In the data rows, the value 128 means zero.
Here are some points, each followed by its number:
array([134, 116, 130, 106, 129, 157, 115, 158, 102, 122, 117, 101, 116, 107, 136, 131, 161, 162, 147, 113, 135, 144, 131, 104, 115,  80, 156, 128,  83, 182, 111, 154]) 0
array([135, 113,  96, 145, 113,  94, 137, 117, 140, 104, 197, 132, 139, 107, 120,  88, 127, 143, 130, 130, 186, 103, 138,  97, 149, 139, 115, 142, 122, 159, 137, 126]) 1
array([125, 147, 108, 119, 119, 121, 172,  85, 126,  85, 162,  95, 102, 170, 160,  50, 112, 134, 105, 121,  74, 155, 139, 124, 162, 122, 167, 150, 127,  98, 117, 152]) 2
array([170, 133, 120, 173, 144, 110, 107,  79, 121,  88, 142, 145, 135, 117, 148,  77, 130, 145, 129,  90, 110, 145,  90, 103, 139, 133, 140, 134, 144, 155, 121, 139]) 3
array([107, 141,  98, 133, 103, 109,  99, 112, 111, 133, 151, 127, 154, 119, 148, 185, 160, 142, 173, 171, 160, 121, 135, 127, 133, 131, 119,  90, 129, 107, 135, 113]) 4
array([129, 117, 159, 152, 145, 140, 137, 162,  96, 138, 103, 148, 179,  76, 119, 142, 111, 103, 119, 115, 158, 105,  98, 156,  89, 127, 139,  91, 143, 176, 117, 116]) 5
array([162, 152, 109, 135, 153,  88, 119, 106, 114, 111, 120, 133,  69, 134, 160, 107, 115, 128, 173, 113, 102, 105,  75, 139, 181, 120,  99,  59, 153, 143, 149,  51]) 6
array([129, 130,  98, 120, 112,  97, 132, 118, 148, 131, 139, 153, 166, 122, 118, 164, 145, 120, 141, 176, 170, 132, 155, 142,  85, 148, 159, 153,  66, 123, 118, 162]) 7
array([163, 110,  86, 118, 124, 132, 123, 114, 150, 104, 108, 113, 118, 149, 162,  94, 126, 151, 123, 140,  82, 158, 128, 125, 184, 135, 148, 132,  94, 102,  91, 133]) 8
array([151, 124, 150, 107, 117, 114, 139, 157, 109, 141, 108, 116, 132, 117, 129, 141, 185, 123, 163, 150, 171, 123, 113, 154, 116, 134, 149, 139,  99, 109, 109, 125]) 9
array([151, 147, 156, 131, 150, 119, 158, 116, 122, 172, 126, 157, 156,  91, 124,  84, 129, 161, 146, 113, 146, 110,  90, 117, 135, 163,  84, 114, 198, 151, 157, 151]) 10
array([107,  96, 122, 123, 140, 130, 150, 133, 153,  96, 127, 120, 142, 115, 129, 131, 144, 111, 144, 163, 166, 112, 163, 150, 120, 126, 104, 150,  88, 152, 114, 122]) 11
array([150,  88, 112, 120, 150,  84, 114, 134, 111, 133,  96, 128, 112, 181, 118, 133, 109, 136, 151, 144, 159,  89,  80, 127, 142, 121, 153,  91, 139, 140, 137,  82]) 12
array([122, 101, 121,  96,  98, 101, 144,  93, 119,  70, 165,  96, 143, 148, 130, 126, 129, 108, 113, 182, 158,  63, 118, 124, 161, 137,  84, 146,  90, 117, 100, 136]) 13
array([142, 131, 129, 139, 143, 101, 119, 131, 136,  99, 109, 113, 105, 163, 115,  81, 124, 187, 160, 117,  93, 123, 119, 104, 156, 138, 171, 125, 139,  79, 154, 113]) 14
array([100, 110, 117, 151, 112, 120, 154, 174, 138, 158, 167, 100, 153, 106, 132, 147,  94, 118, 122, 106, 163, 124, 152, 112, 109, 122, 136, 123, 167, 105, 131, 140]) 15
array([123,  70, 104, 131, 158, 126, 130, 116, 137, 108, 101, 153, 155, 165, 106, 136, 107, 121, 138, 145,  93, 139,  71, 138, 135, 137, 123, 110, 113, 125, 145, 121]) 16
array([141, 118, 105, 161, 164, 145, 109,  93, 130,  97, 133, 162, 145, 144, 163, 101, 128, 141, 134,  98, 108, 165, 135, 137, 124, 117, 128, 129, 120, 138,  84, 134]) 17
array([140, 144, 157,  77, 102, 100, 164, 141, 140, 198, 132, 146, 179, 127, 155, 177, 166, 127, 110, 119, 122,  95, 132, 166, 114, 132, 111, 119, 137,  81, 120, 139]) 18
array([118, 135, 115, 156,  92, 137,  65, 119,  94, 146, 105, 151, 118, 118, 114, 154, 134, 148, 144, 154, 141, 131, 156,  90, 127, 134, 144,  93, 124, 112, 112, 115]) 19
array([123, 104, 109, 136, 146, 136, 112,  85, 110,  94, 168, 138, 140, 151, 161, 133, 141, 151, 130, 126, 100, 155, 140, 109, 142,  73, 146, 139, 110, 181, 101, 140]) 20
array([138, 126, 141, 140, 146, 140, 164, 121, 125, 179, 123, 156, 162,  89, 145, 101, 133, 165, 139,  96, 124, 119, 113, 153, 153, 143,  82, 111, 187, 167, 159, 159]) 21
array([123, 125,  86, 163,  90, 106,  91, 122, 124, 184, 148, 135, 144,  91, 109, 144, 132, 171, 180, 129, 127, 118, 119, 108, 144, 117, 118,  83, 155, 155, 146, 140]) 22
array([155, 127,  99, 129, 147, 101, 138, 100, 140, 115,  83, 147, 105, 155, 131, 111,  77, 134, 157, 143,  76, 100,  90, 137, 183,  98, 126, 115, 134,  95, 141,  68]) 23
array([ 90,  96, 120, 123, 127, 128, 157, 109, 138,  79, 140, 115, 144, 174, 137, 134, 143,  90,  98, 170, 164, 133, 125, 142, 103, 147,  87, 159,  93, 150, 133, 166]) 24
array([132, 157, 102, 176, 129, 150,  97,  90, 155, 146, 146, 134, 104, 104, 116, 115, 121, 147, 167, 158, 120, 155, 116, 110,  96, 113, 137, 170, 167,  99, 149, 133]) 25
array([131, 167, 144, 126, 145, 141,  96, 125, 142, 130, 143, 139, 123,  90,  85, 125, 187, 122, 139,  80, 122,  96, 105, 118, 109, 195, 112, 129, 174, 132, 123, 136]) 26
array([120, 136, 150,  88, 117, 143, 114, 139, 173, 135, 136, 117, 149, 159,  98, 182, 164,  91, 112, 113, 123,  89, 130, 130, 103, 178, 107, 116, 118,  73, 145, 125]) 27
array([128, 169, 156,  95,  91, 110, 127, 137, 127, 196, 115, 147, 162, 137, 164, 149, 153, 103, 118, 145, 112, 131, 137, 181, 110, 116, 135, 175, 141, 111, 129, 159]) 28
array([125, 116, 119, 154, 101, 113, 107, 120, 119, 127, 168, 164, 101, 120, 143,  82, 123, 137, 137, 120, 157, 208, 140, 133, 183, 144, 125, 125, 129, 133, 118, 116]) 29
array([142, 121, 132, 111, 131, 117, 153, 120, 110,  90, 153, 121, 149, 127, 130, 127, 139, 112, 139, 195, 189,  77, 136, 110, 130, 124,  94, 112,  73, 144, 133, 109]) 30
array([133, 127, 131, 132, 121, 115, 120, 107, 149, 111, 134, 153,  86, 145, 154,  72,  98, 159, 128, 123, 120, 207, 159, 128, 166, 120, 151, 164, 132, 103, 107, 119]) 31
array([140, 112, 161, 113,  79,  95, 146, 127, 125, 210, 140, 140, 154, 104, 152, 129, 118, 125, 122, 101,  93,  88, 134, 156, 111, 117,  94, 119, 205, 185, 165, 157]) 32
array([153, 147, 157, 134, 167, 100, 110, 149, 120, 123,  94, 175,  94, 124, 116, 136, 146, 150, 149, 152, 181, 145, 106, 137, 139, 156, 158, 105, 125, 105, 171,  89]) 33
array([130,  90, 152, 177, 136, 153, 120, 152, 111, 150, 117, 122, 182, 104, 103, 175,  90, 129, 109,  61, 129, 130, 124, 157, 105, 102,  96,  96, 157, 179, 114, 147]) 34
array([ 81, 124, 137, 136, 129, 180, 147, 152, 128,  95, 101, 118, 102, 130, 135,  88, 162,  88,  96, 148,  97, 164, 115, 133, 122, 104, 110, 179,  77, 120, 110, 118]) 35
array([108, 148, 159, 102, 124, 123, 125, 113, 108, 181, 105, 123, 141, 113, 170, 117, 156,  82, 114, 131, 102, 112, 138, 182, 111, 116, 115, 169, 170, 159, 142, 146]) 36
array([130, 144, 137, 143, 155,  86, 121, 137, 119, 104, 109, 130, 116, 132, 160, 126, 144, 129, 171, 145, 122, 109,  99, 143, 128, 101, 154,  99, 148, 106, 173, 109]) 37
array([145, 106, 104, 109, 132,  88, 119,  96, 141, 109, 119, 114,  88, 142, 132, 125, 111, 142, 148, 120,  83,  85,  79, 118, 149, 120, 131, 118, 162, 101, 132,  84]) 38
array([147, 170, 181,  94, 136, 122, 163,  83, 100, 145, 130, 126, 112, 135, 135, 104, 116, 168, 118, 128, 123, 129, 150, 160, 166, 129, 106, 142, 182, 126, 154, 142]) 39
array([167, 130, 108, 141, 107, 120, 138, 167,  88, 136, 115, 114, 142, 115, 118, 154,  78, 119, 124, 113, 125,  96, 119, 143, 143, 118, 140,  72, 170, 179,  97,  89]) 40
array([107, 118, 147, 102, 119, 131, 142, 131, 140, 201, 152, 140, 128, 114, 134, 124, 122, 113, 114, 109, 157, 116, 160, 125, 119, 137, 111, 147, 181,  92, 129, 132]) 41
array([148, 129, 123, 145, 124, 122, 146, 160, 107, 161, 106, 159, 147, 102,  92, 153,  73, 119, 107, 108, 179, 115, 103, 148, 102, 139, 143,  95, 159, 154,  84, 101]) 42
array([152, 129, 161, 149, 132, 114, 155, 139, 102, 177, 138, 140, 163,  85, 116,  83, 130, 146, 113,  68, 134, 113, 103, 116, 136, 137,  66,  96, 190, 174, 155, 166]) 43
array([125, 129, 151,  90, 105, 117, 162, 131, 117, 170, 154, 103, 145, 136, 146, 104, 129,  98,  73, 120, 110, 102, 117, 127, 141,  74,  63, 134, 170, 149, 129, 127]) 44
array([107, 181, 120, 117, 122, 120,  96, 122, 169, 148, 116, 122, 105, 160,  94, 110, 134, 110, 125, 111,  79,  86, 120, 131, 162, 163, 110, 146, 149, 127, 141, 135]) 45
array([175, 156, 118, 134, 178,  84, 114,  94, 155, 118, 131, 166, 105, 107, 159, 164, 131, 156, 206, 142, 102, 155,  87, 159, 156, 130, 119,  69, 137, 106, 156, 114]) 46
array([131, 137, 147, 119, 102, 133,  96, 136, 132, 146,  93, 122,  98, 117, 135, 126, 166, 110, 125, 112, 136, 155, 128, 142, 113, 139, 155, 169,  83,  97, 105, 149]) 47
array([138, 132, 115, 145, 110, 126, 112, 113, 121, 118, 143, 148,  91, 133, 148,  83, 138, 139, 131, 105, 135, 191, 132, 143, 188, 153, 133, 127, 142, 142, 110, 110]) 48
array([114, 118,  85, 141,  92, 141, 161, 128, 164, 118, 166, 112, 100, 109, 166,  68, 121, 131, 138, 116, 102, 182, 134, 102, 159, 119, 122, 120, 123, 131, 145, 155]) 49
array([144, 108, 123,  93, 108, 123, 126, 130, 117, 150, 137, 119, 119, 132, 120, 141, 148, 108, 142, 112, 162, 104, 139, 128, 134, 117,  99, 105, 103,  93,  89, 111]) 50
array([163, 131,  99, 108, 152,  76, 107,  94, 155,  85,  92, 130, 102, 126, 106, 159, 122, 133, 160, 158, 111, 123, 103, 154, 132, 145, 144, 104, 116,  91, 152, 132]) 51
array([106, 156, 126, 118, 123, 121, 144, 114, 111, 197, 121, 146, 150, 152, 154, 134, 126, 109, 123, 145,  98, 108, 137, 163, 131, 118, 102, 136, 164, 165, 133, 157]) 52
array([117, 128, 145,  97, 147, 164, 125, 143, 154, 127, 112,  87,  97, 156,  58, 125, 150, 121,  82,  89, 135, 106, 139, 114, 117, 178, 152, 165, 149, 133, 137, 112]) 53
array([125, 119, 154, 151,  77, 153, 130, 160, 124, 171, 106, 105, 160, 123, 118, 159, 100,  99,  82, 113, 113, 139, 133, 160,  94, 134, 136, 124, 145, 165, 119, 143]) 54
array([143,  78,  86, 115, 118, 155, 140, 130, 149, 112, 120, 116, 106, 149, 148,  74, 103, 149, 121, 155, 114, 165, 131,  90, 159, 117, 183, 144,  77, 147, 112, 132]) 55
array([129, 149,  92, 140, 116, 139, 133,  97, 151, 103,  97, 123,  87, 171, 133,  97, 120, 110, 105, 152,  76, 170, 107, 145, 146, 118, 159, 191, 105, 116,  88, 127]) 56
array([135, 132, 121, 128, 121, 114, 130, 108, 143, 109, 153, 144, 172, 139, 133, 170, 105,  97, 151, 174, 159, 112, 146, 120,  90, 127, 134, 145,  73, 122, 127, 139]) 57
array([141, 169, 129,  98, 149, 119, 141, 122, 105, 174, 142, 117, 143, 102, 179,  98, 129, 143, 123, 126, 135, 103, 142, 127, 179, 123, 106, 110, 137, 183, 169, 150]) 58
array([147, 147, 101, 152, 102, 121, 118,  88, 155, 101, 151, 139, 104, 147, 178,  85, 122, 115, 144, 156,  84, 170,  92, 119, 151, 117, 135, 165, 126, 135, 129, 152]) 59
array([122, 107, 111, 132,  94, 118, 123, 142, 133, 195, 113, 110, 161, 120,  80, 134,  72, 156, 125, 124, 131, 113, 110, 128, 167, 113, 144, 128, 168, 194, 138, 141]) 60
array([116, 112, 144, 164, 105, 144, 106, 132, 121, 123, 137, 149, 120, 133,  69, 167, 136, 181, 166, 143, 148, 155, 165, 116, 100, 110, 122, 145, 155,  81, 130, 103]) 61
array([ 61, 160, 148,  98, 142, 165, 106, 157, 151,  96, 141, 100, 103, 136, 140,  95, 168, 100,  83,  83,  83, 145, 144,  98, 112, 185, 123, 135, 102,  94, 136, 142]) 62
array([124, 174, 138, 162, 120, 128, 132, 135, 116, 147, 144, 133, 115, 114, 136, 151, 143, 136, 154, 147, 117, 129, 161, 131,  76, 106, 158, 122, 151,  86, 157, 120]) 63
array([ 83, 165, 154, 119, 149, 147,  92, 118, 159, 143, 125, 124,  90, 153,  71, 119, 143, 139, 125, 117, 134, 129, 137, 123, 130, 182, 115, 138, 135, 109, 152, 132]) 64
array([ 67, 121, 163, 111, 118, 140, 151, 148, 133, 109, 155, 112, 101, 142, 148,  86, 166,  89, 103,  98, 129, 170, 123, 122, 109, 137, 115, 139, 122, 115, 103, 119]) 65
array([117, 119, 108, 141, 171, 106, 159, 123, 129, 108, 117, 126, 134, 143, 115, 121, 131, 120, 145, 174, 156, 126, 137, 150, 114, 166, 124, 137,  98, 168, 129, 124]) 66
array([108,  90, 105, 151, 145, 131, 166, 115, 135,  80, 142, 114, 148, 163,  94, 163, 129, 129, 145, 171, 154, 122, 158, 140,  92, 105, 101, 157, 108, 152, 116, 140]) 67
array([148, 100, 126, 143,  82, 109, 144, 167, 105, 182, 143, 125, 192, 137,  87, 198,  97, 108, 112, 139, 175, 105, 130, 142, 136, 142, 140,  86, 138, 133,  85, 100]) 68
array([117, 136, 120, 153,  98, 136, 126, 125, 120, 110, 138,  84, 104, 113, 119, 121, 121, 172, 133, 144, 118, 145, 164,  85, 113, 112, 172, 124, 115,  71, 131, 141]) 69
array([155, 154, 121, 120, 138, 119, 148, 139, 150, 137, 108, 115, 144, 119, 123, 168,  57, 147, 140, 132, 134, 163, 126, 154, 124, 113, 154, 125, 132, 126, 137, 138]) 70
array([143, 137, 138, 121,  99, 150, 105, 126, 133, 151, 127, 146, 116, 110, 129, 130, 154, 108, 135, 104, 112, 153, 143, 155, 103, 108, 141, 144, 101, 122, 113, 140]) 71
array([163, 166, 124, 132, 104, 134, 117, 133, 120,  96, 143, 154,  70,  95, 186,  93, 138, 156, 158, 152, 136, 197, 129, 119, 192, 145, 146, 136, 121, 128, 127, 132]) 72
array([151, 137, 119, 158, 137, 169,  97, 111, 100, 111,  96, 171, 152,  97, 137, 135, 113, 167, 150, 112, 107, 140, 130, 107, 111, 117, 116, 105, 131, 104, 103, 146]) 73
Which two points above are nearest to each new point? Their numbers follow each, smallest number first.
array([144, 114, 110,  90, 130, 133, 144, 124, 126, 132, 135, 113, 118, 152, 112,  98, 154, 132, 117, 112, 160, 151, 141, 139, 146, 170, 138, 130, 112,  96, 125, 122]) 48 50
array([156, 131, 136, 104, 124, 118, 145, 133, 141, 139, 136, 114, 161, 135, 117, 152,  63, 143, 113, 128, 157, 145, 134, 147, 147, 125, 131, 103, 139, 124, 130, 115]) 15 70
array([127, 114, 113, 135, 123, 104, 127, 108, 147, 114, 152, 142, 155, 133, 145, 169, 116, 107, 137, 169, 175, 132, 149, 113,  94, 136, 134, 135,  77, 131, 139, 154]) 7 57
array([147,  90,  96, 148, 133, 139, 112, 102, 110, 110, 140, 109, 132, 158, 157, 111, 125, 100, 103, 125, 104, 118, 145,  90, 147,  77, 155, 132, 102, 165, 100, 110]) 20 55
array([138, 130, 171,  84, 109, 116, 165, 110, 121, 195, 162, 146, 188, 139, 162, 166, 127, 125, 125, 150, 145,  96, 139, 135, 123, 134,  96,  98, 155, 107, 157, 140]) 18 41
array([ 87, 111, 141, 134,  94, 138, 161, 163, 122, 122, 151,  95, 163, 107, 125, 179, 121, 114, 129,  89, 133, 136, 143, 133, 100,  91, 129, 125, 152, 124, 136, 149]) 15 54
array([130, 156,  75, 155,  93,  88,  82, 103, 117, 153, 136, 140, 124,  87, 123, 126, 120, 145, 181, 144, 114, 124, 134, 112, 155, 104, 104,  84, 131, 132, 137, 101]) 4 22
array([117,  96, 133, 119, 108, 111, 153, 103, 134,  80, 162,  89, 147, 146, 125, 121, 134, 122, 112, 180, 162,  73, 142, 132, 146, 143,  90, 136, 102, 135,  99, 128]) 13 30
array([129, 128, 161, 110, 163, 126, 152, 105, 112, 149, 133, 170, 153,  91, 170, 122, 108, 157, 144,  95, 106, 115, 129, 147, 117, 112,  86, 125, 194, 165, 142, 167]) 10 21
array([136, 106, 106, 163, 124, 162, 103, 116, 109, 110, 111, 194, 170, 105, 113, 143, 105, 162, 164, 136, 105, 121, 130, 117,  91, 115, 134, 112, 127, 105, 114, 147]) 19 73
array([168, 115, 154, 132, 144,  99, 104,  98, 132, 116, 125, 145,  89, 177,  95, 107, 119, 174, 126,  96, 129, 151, 125, 134, 158, 128, 145, 126, 151,  91, 165, 104]) 14 31
array([132, 179, 151, 121, 179, 156, 117, 142, 131, 137,  82, 146, 103, 114,  75, 127, 168, 108,  99,  83, 133,  90,  86, 156,  83, 203, 122, 122, 144, 139, 139, 126]) 26 53
array([ 88, 151,  90, 167, 110, 113, 106, 104, 129, 144, 129, 133, 131, 131, 126, 102, 119, 160, 145, 139,  98, 137, 183,  87, 127, 127, 155, 140, 125,  79, 136, 128]) 19 69
array([ 95, 137, 120, 142, 128, 155,  99, 125, 107, 105, 142, 132, 123, 105, 165, 106, 144, 153, 115, 122,  89, 152, 157,  97, 118, 112, 134, 127, 117,  79, 121, 138]) 69 73
array([136, 111, 114,  90, 124, 126, 151, 143, 147, 139, 125, 124, 137, 151, 108, 106, 166, 157, 126, 102, 156, 141, 143, 132, 138, 157, 128, 141, 104,  83, 115, 115]) 9 50
array([114, 145, 101, 116, 126,  96, 162, 113, 108, 181, 102, 120, 160, 141, 161, 159, 114,  86, 125, 153, 101, 101, 154, 146, 134, 108,  82, 106, 151, 165, 135, 147]) 36 52
array([133, 117, 122,  85, 145, 130, 158, 158, 117, 129, 127, 127, 134, 113, 124, 118, 186, 124, 124, 124, 157, 143, 145, 149, 118, 156, 145, 121,  94, 123, 142, 112]) 9 11
array([168, 155, 174,  87, 105, 110, 158, 106, 134, 200, 154, 133, 177, 137, 161, 167, 131, 117, 111, 126, 128,  83, 134, 154, 135, 126,  81,  90, 148, 100, 148, 140]) 18 52
array([141, 131, 159,  84, 110, 115, 166, 124, 139, 189, 142, 122, 180, 138, 157, 166, 136, 128, 122, 136, 127,  94, 157, 165, 127, 116,  94,  96, 139,  98, 153, 130]) 18 52
array([165, 147, 168,  86, 101, 110, 169, 140, 141, 176, 138, 117, 167, 133, 147, 161, 132, 112, 120, 144, 131,  84, 143, 156, 128, 122,  94,  94, 137,  87, 139, 134]) 18 50
array([154, 127, 149,  82, 106, 110, 173, 132, 141, 180, 133, 137, 176, 129, 154, 164, 140, 121, 116, 131, 129,  79, 139, 145, 109, 113,  76,  92, 147, 106, 151, 129]) 18 44
array([158, 148, 168, 145, 139, 150, 161, 177, 128, 149,  90, 139, 160,  89, 103, 155, 121, 129, 112, 106, 147, 120,  99, 158,  92, 155, 138,  92, 161, 187, 128, 101]) 5 42
array([121, 121,  98, 116,  90,  73, 128, 122, 136, 115, 136, 142, 154, 123, 133, 166, 124, 116, 147, 180, 162, 123, 153, 129,  70, 144, 155, 147,  67, 120, 112, 159]) 7 57
array([152, 181, 172, 115, 116, 137, 135, 121, 131, 186, 112, 138, 166, 134, 157, 132, 115,  98, 117, 139, 124, 125, 137, 154, 105, 107, 122, 153, 152, 122, 148, 150]) 28 52
array([127, 143, 140, 149, 135, 141, 121, 106,  97, 108, 123, 146,  85, 135, 162,  85, 137, 107, 115, 133,  96, 170, 149, 142, 168, 119, 130, 113,  89, 141, 125,  92]) 29 48
array([113, 173, 121,  99, 121, 117, 100, 128, 165, 147, 116, 102,  83, 172, 106, 105, 133, 112, 119,  84,  93, 110, 128, 144, 157, 156, 104, 140, 147, 108, 119,  85]) 45 64
array([113,  64,  87, 141, 106, 113, 133, 101, 134, 105, 118, 103, 155, 142,  80, 129, 109, 139, 119, 145, 161, 133, 164, 114, 115, 127, 122, 179, 110, 146, 123, 161]) 11 67
array([148, 148, 128, 136, 125, 113, 155, 163,  95, 154, 126, 129, 151, 115, 133, 144,  93, 100, 106, 121, 131, 120, 120, 157, 158, 113, 124,  74, 142, 185, 123,  69]) 40 42
array([100, 110, 118, 145, 114, 140, 131, 125, 140, 145, 133, 151, 159, 166, 128, 146, 104, 120, 125, 156, 119, 131, 108, 120, 126, 104, 109, 130, 134, 104, 119,  84]) 16 57
array([128, 110, 119, 171, 133, 138, 109,  99,  95, 150, 101, 145, 156, 118, 109, 122, 100, 168, 140, 120, 110, 113, 128, 132, 119, 134, 129, 114, 156, 118,  98, 118]) 19 73
array([134, 127, 122, 139, 126, 112, 140, 118, 151, 124, 156, 133, 163, 150, 148, 168, 123, 113, 150, 191, 166, 117, 146, 101,  78, 123, 134, 147,  77, 121, 130, 149]) 7 57
array([120, 139, 115, 144, 117, 124,  98, 101, 124, 100, 170, 133,  93, 110, 144, 112, 152, 128, 134, 154, 192, 116, 122, 124, 151, 132, 111, 179, 101, 153, 120, 136]) 1 11
array([110, 166, 137, 126, 136, 167, 108, 123, 168,  92, 111, 104, 112, 163, 102, 153, 152, 118, 115,  94,  65, 112, 106, 136,  94, 137,  98, 195, 173, 126, 137, 151]) 45 53
array([ 82, 160, 138,  95, 134, 130, 112, 135, 153, 133, 163, 126, 126, 156, 105, 121, 166, 122, 102,  96,  83,  98,  99, 123, 133, 141,  74, 131, 146, 148, 134, 132]) 45 64
array([148,  86, 112, 111, 116, 120, 138, 138, 121, 146, 154, 111, 149, 138, 104, 137, 160, 106, 125, 134, 162, 107, 142, 101, 125, 149, 123, 127, 129,  93, 103, 133]) 9 50
array([153,  95, 131, 115, 192, 131, 138, 133, 104,  97,  97, 131, 120, 173, 127, 148, 137, 168, 163, 133, 138, 131, 107, 136, 136, 120, 144,  98, 137, 151, 152,  91]) 12 37
array([156, 109,  99, 123, 183, 107,  89, 108, 112, 118,  95, 120, 104, 164, 129, 103, 118, 168, 145, 147, 129, 111, 109, 117, 180, 123, 149,  99, 108, 149, 151, 107]) 12 14
array([134, 123,  93, 119,  98, 128, 123, 100, 124, 124, 132, 123, 151, 127, 118, 186, 115, 131, 141, 176, 139, 108, 142, 141, 137, 132, 154, 133, 142,  69, 108,  96]) 4 57
array([ 99, 135, 158, 148, 123, 152,  67, 124,  93, 114, 125, 169, 116,  94, 132, 140, 141, 149, 118, 144, 132, 167, 147, 104, 136, 136, 128, 125, 104,  86, 117, 106]) 19 73
array([114, 131, 122, 126, 152,  87, 125,  95, 131, 110, 126, 128, 100, 151, 129,  86, 116, 183, 155, 123,  90, 121, 119, 107, 137, 125, 152, 105, 134, 106, 178, 133]) 14 37
array([150, 130,  82, 123, 106, 107, 141,  99, 158, 112, 169, 131, 105, 123, 169,  95,  98, 126, 165, 142, 100, 154,  82,  99, 167, 103, 121, 126, 162, 152, 114, 110]) 49 59
array([150, 122, 144,  87, 110, 128, 129, 144, 136, 142, 124, 130, 138, 130, 113, 144, 167, 121, 130, 122, 158, 117, 131, 135, 112, 138, 120,  97,  70,  91, 107, 108]) 9 50
array([ 93, 116, 157, 157, 129, 158, 122, 124, 127, 118, 142, 163, 130, 133, 131, 146, 111, 140, 115, 153, 143, 164, 148, 113, 110, 107, 105, 133, 119,  78, 147, 113]) 61 63
array([160, 108,  97, 134, 137, 141, 147, 117, 131, 101, 151,  87, 114, 172, 164,  89, 106, 127,  97, 161, 114, 128, 128,  95, 168,  89, 160, 149,  84, 147, 104, 117]) 8 55
array([141, 112, 115, 107, 144, 164, 115, 132, 118,  97, 143, 122, 117, 143, 204,  68, 115, 114,  79, 128, 108, 178, 126,  88, 136,  90, 143, 121,  51, 150,  97, 138]) 8 55
array([165, 155, 173,  81, 103, 118, 154, 107, 126, 175, 140, 133, 179, 135, 154, 150, 124, 117, 119, 143, 143, 100, 146, 149, 119, 124, 101, 104, 141, 100, 154, 134]) 18 28
array([119, 138, 150, 143, 131, 149, 140, 153, 128, 130, 127, 112, 153, 137, 161, 149,  96, 110,  80, 122, 111, 161, 110, 144, 129, 124, 142, 159, 146, 171, 132, 143]) 54 70
array([ 94, 104, 167, 114, 127, 160, 146, 146, 140, 109, 137, 145, 110, 131, 114,  93, 137, 129, 125, 117, 138, 191, 137, 119, 128, 135, 115, 146, 105, 113, 135, 125]) 35 65
array([146, 135, 127, 133, 160, 109, 103, 112, 140, 111,  97, 119,  71, 129, 161,  91, 119, 164, 152, 119,  89, 156, 135, 117, 153, 130, 164, 100, 121,  78, 149, 129]) 8 14
array([137, 140, 146, 113, 151, 171, 106, 157, 150, 122, 122,  94, 106, 150,  77, 110, 145, 119,  85,  91, 119,  97, 124,  87, 124, 175, 157, 155, 123, 133, 155, 149]) 53 64
array([180,  90, 148, 135, 184, 132,  97, 137,  95,  81, 121, 118, 112, 157, 130, 104, 143, 135, 112, 163, 157, 138,  85,  89, 145, 124, 143,  86, 101, 156, 147, 123]) 12 33
array([126, 160, 145, 103,  98, 115, 137, 133, 121, 177, 113, 135, 148, 111, 169, 161, 158, 122, 128, 153, 106, 110, 125, 175, 101, 103, 141, 172, 153, 125, 158, 170]) 28 36
array([145, 136, 156,  93, 105, 103, 177, 138, 123, 204, 167, 142, 185, 112, 143, 184, 150, 114, 131, 145, 126,  90, 128, 159, 119, 135, 105, 103, 151, 100, 148, 153]) 18 28
array([144, 129, 183, 158, 156, 118, 131, 104, 126,  80, 116, 176, 117, 162, 123, 153, 101, 172, 178, 138, 114, 138, 108, 139, 141, 111, 131, 112, 140, 105, 180, 110]) 33 37
array([118, 111, 130, 110, 111, 120, 142, 140, 156, 146, 105, 141, 128, 123, 108, 155, 153,  99, 145, 115, 110, 165, 131, 165,  75, 153, 140, 124, 118, 132, 128, 134]) 47 71
array([133,  93, 109, 126, 157, 149, 126, 100, 124,  91, 160, 123, 112, 127, 187, 120, 114, 149, 131, 113, 100, 164, 135, 104, 140,  68, 148, 149, 118, 164, 112, 143]) 17 20
array([169,  92, 131, 145, 169, 113, 110, 140, 110, 135, 150, 117, 107, 108, 106, 107, 118, 154, 155, 121, 165, 127,  98, 119, 176, 150, 160,  82, 150, 178, 166, 104]) 12 33
array([141, 101, 107,  96, 124, 144, 107, 128, 119, 102, 139, 115, 121, 153, 207,  75, 120, 112,  82, 136, 103, 160, 106,  76, 142, 106, 161, 125,  61, 159,  95, 145]) 8 55
array([153, 124, 148,  94, 106, 120, 125, 138, 132, 134, 136, 133, 134, 117, 121, 145, 158, 106, 125, 121, 146, 123, 133, 140, 110, 122, 122,  93,  91,  97, 120, 116]) 9 50
array([127, 119, 132,  89, 126, 136, 132, 125,  98, 104,  97, 137, 110,  90, 120,  83, 128, 124, 140, 106, 135, 149, 121, 138, 121, 135, 140, 130, 128, 146,  92, 127]) 47 71
array([141, 128, 122, 101, 118, 125, 117, 130, 134, 133, 133, 152, 127, 103, 121, 177, 144, 105, 153, 117, 145, 162, 148, 156,  86, 113, 136, 102,  73,  96, 120, 134]) 50 71
array([128, 155, 123, 177, 156, 144, 116, 108, 113, 154, 131, 172, 132, 103, 132, 133, 121, 153, 164, 100, 130, 128, 102, 127, 122, 175, 134,  91, 150, 108, 127,  91]) 19 73
array([112, 135, 152, 125, 130, 145, 125, 137, 142,  92, 135,  87, 138, 157,  66, 174, 181, 116, 105, 107, 102,  72, 129, 138, 126, 155,  89, 138, 131,  93, 114, 108]) 27 53
array([ 98, 107, 138, 162, 117, 154, 122, 116, 122,  97, 119, 156, 143, 122,  97, 168, 111, 179, 176, 157, 134, 159, 169, 106,  78,  80, 115, 139, 155,  81, 130, 104]) 61 63
array([129, 112, 126, 143, 130, 144, 153, 157, 111, 146, 109, 146, 155, 110, 108, 154,  77, 101, 104,  94, 158, 119, 117, 147, 100, 149, 120,  85, 182, 170, 101,  95]) 5 42
array([131, 164, 152, 105,  95, 117, 131, 121, 111, 196, 129, 146, 172, 131, 172, 156, 149, 102, 116, 148, 111, 118, 133, 182, 119, 123, 123, 149, 157, 123, 136, 155]) 28 52
array([118, 137, 154, 136, 153, 144, 147, 140, 132, 116, 136, 138, 176, 126, 148, 191,  94, 104, 105, 134, 127, 171, 119, 159, 124, 118, 129, 102, 105, 140, 129, 138]) 54 70
